[109 149 106 113 100 127 114] -> 113

[[113 106 119 105]
 [151 134 140 129]] -> 151

[[145 106 127 154 109 119 139]
 [105 142 135 114 137 116 127]
 [127 101 148 141 135 126 134]] -> 141

[134 108 138 150 115 126] -> 138

[[152 115 117 144 129]
 [132 130 109 126 119]
 [121 114 134 137 128]] -> 114

[141 152 131 136 117] -> 152

[137 134 113 152 138 103] -> 113

[108 150 146 143 138 134] -> 146

[123 116 151 108] -> 123

[[129 151 123 128 119 128]
 [126 149 124 117 121 132]] -> 124
---
Q:
[[118 130 130 124 140 117 139]
 [123 135 151 145 145 119 117]]
A: 117

Q:
[[154 103 116 134]
 [111 110 138 143]]
A: 143

Q:
[[108 145 127 155 125 114 153]
 [149 102 114 144 107 116 121]]
A: 121

Q:
[[132 116 132 146 107 139 148]
 [132 116 132 145 108 139 146]]
A: 146

Q:
[[124 126 122 109]
 [124 129 110 100]]
A: 100

Q:
[[100 140 113 102 142]
 [131 152 104 107 129]]
A: 129

Q:
[[120 134 129 136 128 116 142]
 [124 132 115 126 129 130 156]]
A: 156
---
[[140 154 106 109]
 [137 140 145 144]
 [121 116 136 146]] Answer: 109

[[110 116 142 112 125]
 [149 117 103 141 136]
 [113 137 135 119 121]] Answer: 125

[[108 126 152 111 108]
 [134 140 121 151 147]
 [150 137 104 127 104]] Answer: 108

[[117 121 121 116 136 140 135]
 [112 116 117 101 122 153 139]
 [122 122 126 116 122 135 131]] Answer: 135

[[149 139 126 143 124]
 [130 130 121 130 127]
 [101 133 147 113 133]] Answer: 124

[[121 133 114 148 138]
 [ 99 133 112 133 140]
 [109 133 100 137 113]] Answer: 138
---
[107 112 129 150 122 122 105] -> 107
[138 130 132 106 122 136] -> 138
[130 127 133 106] -> 130
[119 145 141 150] -> 119
[125 150 149 128 112 111] -> 125
[139 158 112 132 116 111] -> 139
[139 125 150 127 116 128 123] -> 139
[119 100 128 118 118 112 121] -> 119
[127 107 126 144 127] -> 127
[132 147 129 123 115 155] -> 132
---
[[107 114 128 145 124 145]
 [137 117 115 143 123 142]
 [147 131 113 142 116 116]] yields 131

[[136 136 116 150 146 133 126]
 [131 134 130 130 127 123 132]
 [132 123 122 131 129 127 133]] yields 123

[[142 123 119 137 128 136 132]
 [140 128 120 131 150 120 125]
 [115 119 129 121 136 135 145]] yields 119

[[124 115 142 127 110]
 [137 117 122 140 156]
 [133 137 109 129 110]] yields 137

[[131 131 131 128 123]
 [115 128 126 131 131]
 [155 134 127 123 125]] yields 134

[[129 128 137 126]
 [127 127 147 124]
 [129 127 151 123]] yields 127
---
[111 120 101 128 140]	140

[[124 115 157 105]
 [117 130 139 144]
 [144 100 136 154]]	117

[[139 123 119 124 105]
 [132 115 127 128 144]
 [129 127 128 124 125]]	105

[119 125 135 136 115 101 119]	115

[[124 117 124 124]
 [124 101 114 130]]	124

[139 141 138 107 127 130 137]	127

[132 136 119 113 114 101 112]	114

[149 156 130 143 104 108 106]	104

[129 126 142 125 106 128 132]	106

[137 157 125 137 141 110]	141
---
[[135 141 129 135 103  99]
 [116 113 127 121 156 153]] --> 113

[[139 119 122 135 116 117]
 [135 130 142 117 119 122]
 [128 135 102 111 126 134]] --> 130

[[111 134 123 154 139]
 [140 122 114 117 118]
 [143 124 130 107 127]] --> 122

[[129 120 107 142 121 130 123]
 [123 137 125 139 114 120 129]
 [116 126 154 157 122 117 110]] --> 137

[[110 115 149 124 125]
 [126 103 120 107 146]] --> 103

[[126 144 144 123 138]
 [125 123 150 130 143]] --> 123

[[133 131 128 125 145 134 110]
 [142 139 144 141 108 134 149]
 [134 118 117 136 135 123 136]] --> 139
